In the rows, 128 means zero.
The same turns and mirrors carry the whole set onto itself and the rows of a family onto each other. Which other rows belong to the same family as each row named below? List them in the order they appear above.
These 32 rows form 8 families of 4 rows each.
J143: [121 153 109 107 126 148 131 130 100 108 151 105 133  93 147 135 141 153
  96]
J973: [141 171 125 128 133 139  94 144 140 105 126 143 120 160 158 121 120 150
 128]
J446: [130 121 122 111 113 135 129 150 121  97 161 103 127  88 133 127 141 151
  89]
J917: [134 169 149 128 137 141 104 153 149 109 123 124 101 136 164 137 102 151
 106]
J631: [ 92 139 145 120 138 139 119 124  89 118 150 111 147 105 145 137 144 134
 105]
J958: [158 150 129 118 127 125 121 160 144 103 131 132 104 163 144 112 104 138
 126]
J564: [126 166 151 121 148 151 102 137 127 125 125 139 129 163 148 146 111 119
 128]
J388: [135 109 147 102 137 121 129 141 117 129  99 111 152  83 134 142 133 122
 110]
J784: [142 166 138 138 118 139 102 155 152 112 129 132 131 163 148 123 106 135
 123]
J422: [139 122 137 129 125 120 113 145 145 111 117 156 118 159 143 135 125 113
 152]
J986: [139 133 141 150 133 121 130 136 160 122 112 140 139 142 142 125 121 113
 156]
J231: [135 134 132 115 131 106 117 151 152 129 113 133 111 156 135 121  98 118
 140]
J305: [135 113 145 123 138 115 128 149 149 139 110 133 138 143 146 140 126 129
 163]
J964: [133 167 146 129 141 143 110 141 140  90 130 145 125 158 149 135 113 152
 131]
J235: [115 145 119 124 119 140 139 142  98 113 152  87 139  94 133 124 134 139
  96]
J590: [125 118 137 115 127 129 148 132 118 136 120 116 133  72 142 141 147 116
 102]
J496: [139 151 123 105 126 145 118 128 104  92 150  81 133 108 138 118 150 148
 110]
J508: [162 167 117  99 141 132 103 150 141 112 133 145 133 159 147 131 114 141
 117]
J524: [152 180 142 118 136 135 112 150 151  98 141 118 125 155 154 134 133 155
 125]
J991: [122 119 134 107 134 119 145 144 105 109 125 121 130  79 130 149 144 118
  93]
J472: [141 126 144 139 133 123 113 141 153 136 101 149 118 143 153 121 127 113
 147]
J733: [166 139 123 142 140 140 129 142 136 117 126 146 142 154 154 128 133 102
 143]
J50: [131 126 134 115 125 127 145 139 121 131 113 113 156  85 125 131 153 110
  93]
J899: [139 114 104 138 134 111 127 138 147 120 119 133 115 131 156 129 124 120
 161]
J97: [147 122 149 118 132 134 122 138 148 149 125 130 115 154 140 116 124 108
 147]
J445: [124 133 107 113 140 126 121 131 105  97 165 111 145  94 144 123 138 159
 112]
J627: [109 109 128 107 119 115 124 144 131 123 140 106 135  78 124 141 132 131
  96]
J385: [116 143 125 100 126 153 130 133  89 103 144 107 138 111 127 129 152 149
  97]
J212: [142 125 118 102 123 111 128 149 132 125 105 129 137  88 150 144 146 118
  81]
J2: [112 130 118 108 108 152 119 134 100 124 149  91 113 120 149 116 144 149
 107]
J820: [142 131 133 136 136 125 142 141 111 108 136 126 163  86 153 132 158 117
  93]
J997: [125 118 165 121 140 120 132 138 132 129 134 112 134  71 142 130 136 125
  95]

Same family as J231: J446, J958, J627
Same family as J997: J508, J97, J445
Same family as J472: J143, J973, J590
Same family as J235: J784, J422, J991
Same family as J820: J631, J564, J733

The same turns and mirrors carry the whole set onto itself and the rows of a family onto each other. Which other rows belong to the same family as each row named below? List them in the order they appear above.
These 32 rows form 4 families of 8 rows each.
J817: [165 107 123 130 122 132 104 128 103 115 137 116]
J543: [126 143 122 129 141 150 155 109 175 140 132 141]
J842: [165 100 123 156 119 139 149 117 145 121 116 160]
J402: [124 135 117 137 123 147 154 107 184 132 131 128]
J786: [128 120 111 154 141 150 115 136 143 123 166 132]
J814: [152 115 154 126 121 164 106 128 164 111 121 123]
J40: [158 133 142 124 123 164  98 121 168 124 130 131]
J668: [147 127 151 109 127 122 133  93 133 133  98 120]
J347: [161 105 117 160 121 145 153 106 141 119 123 151]
J902: [125 106 109 131 137 111 165 117 116 136 133 125]
J626: [121 145 122 136 133 145 151 118 183 133 131 130]
J299: [119 132 128 127 137 143 158 111 181 145 125 140]
J859: [124 141 128 101 138 118 113 134 152 137 137 106]
J222: [161 108 130 164 117 144 145 116 143 122 108 150]
J913: [120 133 122  93 142 130 118 124 141 137 154 105]
J457: [122 135 134  95 138 129 108 136 141 143 138 105]
J467: [159 104 135 120 136 128 108 134 100 128 132 128]
J797: [160  97 123 157 121 155 149 105 131 124 124 151]
J27: [126 122 107 121 130 104 163 119 122 145 135 134]
J452: [152 122 151 111 116 126 147 100 147 134  99 117]
J791: [131 124  99 132 138 111 156 113 120 147 140 135]
J18: [130 118  98 146 143 147 117 140 136 127 164 139]
J79: [130 104  99 141 140 157 123 144 144 124 162 135]
J966: [155 122 139 101 118 124 149 103 141 138  96 125]
J498: [153 134 153 115 119 117 140  97 139 136 100 121]
J89: [157  97 129 127 119 123 107 132 106 120 131 115]
J203: [166 124 137 128 121 165 103 119 168 120 128 119]
J992: [117 114 114 129 137 111 161 121 115 140 134 136]
J361: [116 138 129 102 140 136 112 122 140 138 146  97]
J793: [136 111 102 148 133 151 130 146 151 127 164 137]
J658: [162  95 128 122 127 128 113 123 101 126 130 126]
J313: [157 117 146 137 128 169 100 121 161 116 128 123]

Same family as J27: J347, J626, J457, J452, J18, J658, J313
Same family as J299: J817, J40, J668, J902, J222, J913, J793

The same turns and mirrors carry the whole set onto itself and the rows of a family onto each other. Which other rows belong to the same family as each row named below? List them in the order they appear above.
These 28 rows form 7 families of 4 rows each.
J754: [120 107 125 132 120  88 128 150 117 126 128 154 165 105 116 135]
J30: [109 117 122 114 117 101 126 156 130 129 122 147 177 115 112 125]
J117: [109 117 121 111 115  83 128 141 136 118 123 148 165  97 111 129]
J717: [119 103 113 116  83 105 119  91 103 123 107 154 111 134 147 124]
J672: [132 104 146  91  90 148 103 154 140  96 103 132 121 125 109 110]
J386: [114 160 123 126 123 120 110 142 112 139 115 155  89 133 109 111]
J744: [102 115 137 123 120  86 118 144 136 143 123 140 160 115 101 127]
J716: [106 154 123 124 122 130 118 151 111 137 113 141  95 131 105  98]
J737: [ 91 146 127 116 118 118 110 141 119 147 108 148  97 139  91 117]
J579: [121 102 132 135  82  91 116  96 112 127 113 150 122 128 146 135]
J527: [107 158 130 108 120 114 116 152 119 120 107 157  85 138 108 113]
J995: [125 110 115 102  89  90 117  91 110 115 109 141 113 123 145 130]
J949: [110 124 119 102 121  82 119 148 135 120 120 142 169 108 118 128]
J758: [119 101 132 106  82 158  94 143 143 113  98 127 118 124 105 113]
J147: [135  96 124 107  83 156 103 151 125  91  99 140 121 111 115 126]
J894: [120 155 125 115 110 123 112 148 100 140 112 153  91 137  99 109]
J734: [104 118 126 122 125  97 127 142 121 130 139 142 170 116 120 126]
J163: [111 144 110 115 125 139 105 152 106 133 104 151  95 132 100 113]
J371: [133  92 138 112  83 149 104 145 149 100 112 133 123 107 109 109]
J106: [118 105 118 120  93 100 114  87 117 123 102 163 115 127 148 135]
J78: [129  99 144  95  84 142 115 150 143  92 108 131 110 116 107 113]
J919: [126  94 137 109  76 144  96 152 143 102 103 141 122 116 103 105]
J200: [123  99 131 118  84 156 107 147 139  98 103 128 114 114 117  96]
J778: [110 144 128 101 125 121 110 146 111 127 106 156  85 143 103 103]
J855: [118  97 118 125  92 105 114  92 109 112 121 151 125 128 156 125]
J724: [141 102 116 124  89 104 111 105 100 109 102 155 115 119 150 137]
J323: [122 122 121 115  84  89 120  89 112 115 109 150 117 117 148 137]
J314: [118 117 126 113 123 102 132 144 130 132 125 148 173 105 112 140]

Same family as J894: J106, J919, J314
Same family as J716: J734, J200, J855
Same family as J579: J754, J758, J163
Same family as J371: J30, J717, J386

